Named moves, each a turn or a mirror, and the order they were made in; the first pair answered:
Q:
[ -8 -29   4 -12   3   5   4  -6  16 -11   0 -10   7   4] -> [ -4 -27   5 -15   8  15  -5 -11   7 -11   3  -6   8   9]
[ -5  26   6  -3 -11 -13   7  10  -5   3   0   0   6  13] -> [-2 28  5 -6 -9 -7  1  6 -9  4  2  3  8 15]
[-7  4  3  8  3 -4  9  4  7  4 -2 -4 -3 -1] -> [ 0  8  3  3  8  8 -5 -4 -6  5  3  4 -4  5]
[-16 -16  -6 -14  12   5  -4  -3  11  -4   6 -18   9   0] -> [-17 -14  -7 -16  15   8  -7  -6  10  -5   8 -16   9   1]
M:
[-17 -16  -3  11   0   2  -2   1  15 -12  -5 -12   5 -24] -> [-14 -25  -3  -1   2  13 -13 -12   1 -16  -5 -10   2 -12]
[ -2  -7   6 -13  15  -1   2  -5  -7   5  -2  -5  -3  21] -> [  5   3   7  -9  12   0   2  -1 -10   6   3   2   0  24]
[  3   2   0 -23  32   8  -8   2  -4   9  12  -2   9  38] -> [ 12  18   4 -16  27   1  -3  13   4  11  17   5  12  35]
Z:
[  6  -3   3 -17   0   3   1  -2   1  -5   0   2   0  24] -> [  4  -3   4 -15   7   5  -1  -3  -6  -1   0  -3  -4  24]
[  5  -1   3 -11   5  11 -13 -12 -17  -2   3   5   3  21] -> [  1 -15  -2 -16  -5   7  -6 -18  -7 -12  -4   0   5  17]
[ 9  8  0  5  1  8 10  0 -9 -8  1  4 -7 -8] -> [  2  -2  -1   3   4   9   8  -2  -9  -8  -3  -5 -11 -12]
H:
[  4  -1   6   7 -16  -9  13  -5 -10  -5 -14   2 -12  -1] -> [  6   9   7  10 -13 -12  18   6  -5   0 -10   3  -7   3]
[-19 -16  -2  -4   3   1  -3  -4  12  -4  -5  -9   3 -11] -> [-19 -16  -2   2   0   2  -3  -9  -2  -1 -10  -5  -7 -14]
[  9  -5   5 -13  -8   1   8   2 -14   0 -21   9 -14   0] -> [ 14   4   5  -8  -5  -2  11  10 -10   8 -18  11 -11   3]
[ -6 -10  -1   9   0  -6   1 -10 -14   6 -15 -10 -18  -7] -> [ -4   5   3  16   2 -11   5   1 -12  14 -10  -6 -18  -4]
Pairs:
(2 to 4 moves a pair)
[ 23  21   8 -13  -1  -8  16  10   6   6  17  20   3  20] -> [ 25   4   1 -23 -20   2   3 -10   1 -13  13  25   2   9] => H H H M
[ -9 -10   0  -1   1 -13  20  15  22  -5  -1 -12  12  16] -> [  2 -10   1 -11  -3  -7  18   4  10 -12  -2  -6  10  32] => M M M Q
[  9  16   0  17 -18 -10  18   6   0   4  -6  11  -5   3] -> [  1  13  -1  21 -14 -12  19  10   4   9  -8   3  -7  -3] => M Z Z Z
[ -4   2   0  12  11   3 -10  -7 -22  15  -2   2 -18  -8] -> [-17 -19  -3   6   5 -12  10  -1   8   2 -11 -15  -8  -9] => Q H Z M
[  4   6  -8  -2 -16  -6   4   3  -3  -8   8  12   8  -4] -> [-17  -9  -9   0   3  -7   2   4   6  -2   4  -7   7 -11] => M Z H Z
[-18   5  -5  14  -1 -11  19  12  43  -7  -3 -21  18 -11] -> [  0 -20  -9 -22  -7  22 -14 -32   3 -29  -2  -5  14  18] => H M M
[ 19   2  -3 -12  11   4  -2  15   9  -2   8   7   3  19] -> [  4  -7  -2  -1  21   5  -5   6 -13  13  -5  -5 -20  10] => Z H H H
[ -7  -6   5   4 -12  -9   7   0  19 -16  -7  -2   9 -11] -> [ -7  -8   7  12 -12  -8   6  -9  -6  -8 -15  -2  -9 -13] => H H H M
[-20   4 -15 -23  19  34 -24   3  21  -6  17  14  30  11] -> [  0  35 -14  -4  -3  26 -21  12  11  -3  21  38  27  -4] => H M M
[ -8  -5  -2  20  -3 -21  19   9   1  10 -13 -14 -10   1] -> [  3  13  -1  26  -5 -19  16  17  -2  12  -7  -2  -6   1] => Q M Q
[  3   3  -4  14 -19 -11 -10  19  16 -18  19  11  31 -26] -> [  8   2  -5  18 -24   1 -23  -3 -24 -14  11  20   9 -27] => H Q H H
[ -3  10   3  21   1 -11   9  10  19   0   5  -8   0 -22] -> [-13  -7   4  13  16   5  -6 -12 -13   8  -4 -18 -19  -9] => Z M M H
[ -5  -7   2   5 -14 -15  23   1   8  -2 -13  -9  -9  -1] -> [ 14   9   3   0  -9   1   2  -7 -23   3  -4  11 -14  13] => M H Q M
[ 13  30  -3  11  -3   1  11  22   2  -2   5  21   5 -26] -> [ -1 -19  -7 -20  11  26 -10 -20 -24 -12  -8   4  -6  -6] => M M M M
[ 17  21   1   2 -17 -12   8  10  14  -3   3   6   9   2] -> [  4   7  -2  -1 -12 -13   9  10  28  -8   1  -8  12  -5] => Q H Q M
[ 24  14  -3  -1 -20   3  -2   1   7  -2  22  19   6  -8] -> [  3 -19  -8 -11 -21   2  -3 -14  20 -14  10  -3   6 -15] => H Z Z
[ -6 -16 -10   1 -21  -5   3 -19  -2  -4 -16   5  -1 -25] -> [  0   2  -8  13 -19 -13  11  -3   8   5 -10  10   3 -31] => Z M Z Z
[ 11  23   6  -4  13  11 -16   5 -10   4  15  12   7  -4] -> [-17  -7   2  -3  10  -8   6  11  24  -3   1 -18   9 -15] => H Q M
